One vector is turned by the same rotation once a tick. Each row is the vector after some number of ticks, and that number follows the row.
The counts run from 0 to 82.
[130 138 135 137 177 142 149 130 162  99 151 115 147 167  88  92 160 120
 108 111  81 136]
3
[124 177 137 142 135  92  91 118 122 122 146 128 153 166 122  66 153 127
 123 120  99 132]
45
[164 166 148 129 129 108 121  94 164 130 121 139 147 135 104 134 157  61
 108  99 159 125]
30
[136 143 166 101 132 122 121 127  89 148 126 131 168 137 136 107 183  70
  80 109 151 138]
19
[143 130 132 135 165 144 147 122 178  87 133 128 135 172 105  74 158  99
 103 117  96 124]
4
[117 159 141 136 113 131 117 129 143  82 125 105 141 192 120  65 172 125
 100 124 131 163]
49
[120 148 184 133 170 110 102 140  98 151 160 116 157 132 122  73 167 113
 101 139  94 105]
11
[133 185 140 161 149 107 109 135 127 119 144 112 149 154  98  74 163 152
 118 132 116 146]
47
[125 150 174 140 177 132 165 130 153 120 119  72 155 173 121 142 173 128
  97 127 128 144]
59
[137 159 135 114 117 142  95 134 155 109 155 157 138 147  91  69 128  68
  91 115 127 150]
40
[127 155 131 122 157 158 167 130 143 140 131 133 125 135  69  81 157  97
  99  84 138 116]
72
[150 183 128 154 160 128 118 129 131 142 144 117 141 119  97  76 193 136
 136  90 109 113]
80
[131 168 157 151 153 143 117 107 196 116 134 115 136 148  83  73 127 105
 123  99 107 138]
37
[130 168 148 153 155 137 111 115 180 138 134 108 156 140  80 104 133 122
 128 101 101 128]
36
[149 180 122 124 125  93  91 109 136 131 170 161 138 156 107  62 126  90
  99 131 147 131]
42
[144 140 166 103 145 114 164 117 148 128 132 118 145 171 114 129 146  58
  68 134 163 116]
63
[134 151 161 116 136 101 112 110 102 154 111 121 165 134 154 116 180  83
  91 105 141 122]
20
[134 187 140 157 139  88 104 122 134 124 144 110 145 166 125  56 163 149
 125 125 117 134]
46
[147 153 154 121 151  93  80  97 155 150 145 146 161 119 104 144 136  67
 120  94 119 120]
32
[115 140 170 116 136 152 141 136 117 122 107 101 146 155 144  60 185 110
  78 122 135 127]
16
[131 169 163 141 156 136 143 107 159 147  90 101 146 146 126 130 178 117
 125  75 131 125]
25
[131 174 173 112 178  93 136 107 135 170 146  98 140 132 113 131 136  98
  98 117 114  87]
67
[135 170 144 116 173 154 173 112 154 147 120 117 117 147  85  72 153 109
 102  99 135 109]
71
[117 157 181 144 166  91 126 120 130 119 119  94 173 161 128 139 185 117
 108 128 100 131]
57
[134 168 170 141 163 108 127 115 117 163 113 114 153 137 127 134 190 113
 129  87 118 130]
23
[133 150 178 145 169 106 145 105 151 119 112  79 148 167 128 132 182 127
 117 138 115 131]
58
[151 161 146 124 135  79 121 116 120 113 150 113 166 176 152 133 175  89
 100 145 136 137]
54
[128 163 172 145 155 144 140 148 111 133 117  91 140 153 112  74 200 135
 100 123 125 116]
14
[125 139 170  95 156 108 133  98 140 158 140 128 161 149 113 139 139  74
  78 116 117 106]
65
[148 155 153 132 169 105 123 147 102 135 168 114 152 140 132  80 166 105
  93 155 108 107]
10
[149 145 156 138 141 158 136 119 161 132  97 118 134 145 103 136 186  93
 102  84 146 150]
27
[122 133 171 114 153 148 143 128 175 111 112  99 153 175 108 123 169  92
  81 115 119 149]
61
[170 158 140 127 134 113  99  99 149 153 143 144 150 121  95 142 153  68
  95  99 141 123]
31
[150 152 130 149 183 125 150 134 159 117 162 108 156 158  80 104 171 122
 122 125  89 130]
2
[133 161 178  90 169  99 136 101 136 161 138 115 150 149 126 134 134  78
  95 125 111  92]
66
[137 161 135 158 157 145 115 124 128 121 125 131 144 128 105  79 200 130
 131  80 100 135]
81
[158 150 152 124 158  97 113 122 122 124 179 123 141 142 134  80 147  83
  79 163 126  98]
9
[107 168 164 122 176 130 143  98 145 159 121 112 152 136  90 107 151 115
 117  94 101  98]
69
[138 137 134 135 114 114 118 150 116 102 145 128 167 173 126 113 187  91
  80 129 142 171]
52
[107 170 150 153 142 130 109 145 124 103 129 105 153 178 105  66 172 142
 109 121 117 167]
48
[145 187 164 151 162 120 104 108 172 154 142 120 140 131  75 113 137 110
 135 101 109 126]
35
[141 169 138 140 128 142 129 117 192 119 133 121 130 151  89  70 134  97
 102 111 135 133]
38
[144 164 149 137 150  75 117 109 111 122 141 104 165 172 139 136 176 103
 101 146 131 140]
55
[131 171 170 141 160 128 142 122 129 133 128  87 137 150 133  60 168 134
 109 133 106 112]
13
[128 170 136 142 128  83  71 123 116 131 173 135 166 154 113  80 156 110
 105 119 100 143]
44
[140 168 129 148 121 141 123 127 173 119 153 133 138 135  72  67 139  87
  89 118 149 142]
39
[139 184 126 132 130  97  84 128 123 148 178 141 152 141  99  84 153 104
 102 141 128 131]
43
[138 141 141 115 130  82 107 124 110 103 139 128 170 169 141 107 174  77
  83 134 123 149]
53
[162 134 128 133 149 135 143 150 148 114 163 132 129 161  98  85 164  74
  60 144 127 136]
6
[136 139 161  97 150 115 137 121 133 146 139 134 154 148 100 148 153  61
  68 129 142 119]
64
[139 171 127 127 179  84 127  98 153 111 164 126 157 172 120 112 155 105
 128 115  88 119]
0
[139 161 133 110 122 110  90 109 153 119 158 147 152 154 109  59 119  73
  90 121 129 134]
41
[144 170 165 127 148  88 121  90  98 152 121 117 149 137 157 123 179 100
 114 114 145 121]
21
[127 155 136  92 123 137 148  98 133 128 134 160 132 135 118  69 150  76
  91  90 129 112]
74
[154 166 122 109 134 116 141 109 128 147 146 159 130 143 110  72 166  69
 107 105 150 109]
75
[140 136 153 115 143 109 121 136 130 121 170 140 147 159 131  73 148  65
  81 143 106 100]
8
[149 176 158 135 160  93 101  78 173 155 139 124 151 129 107 107 137  90
 135  92 115 103]
33
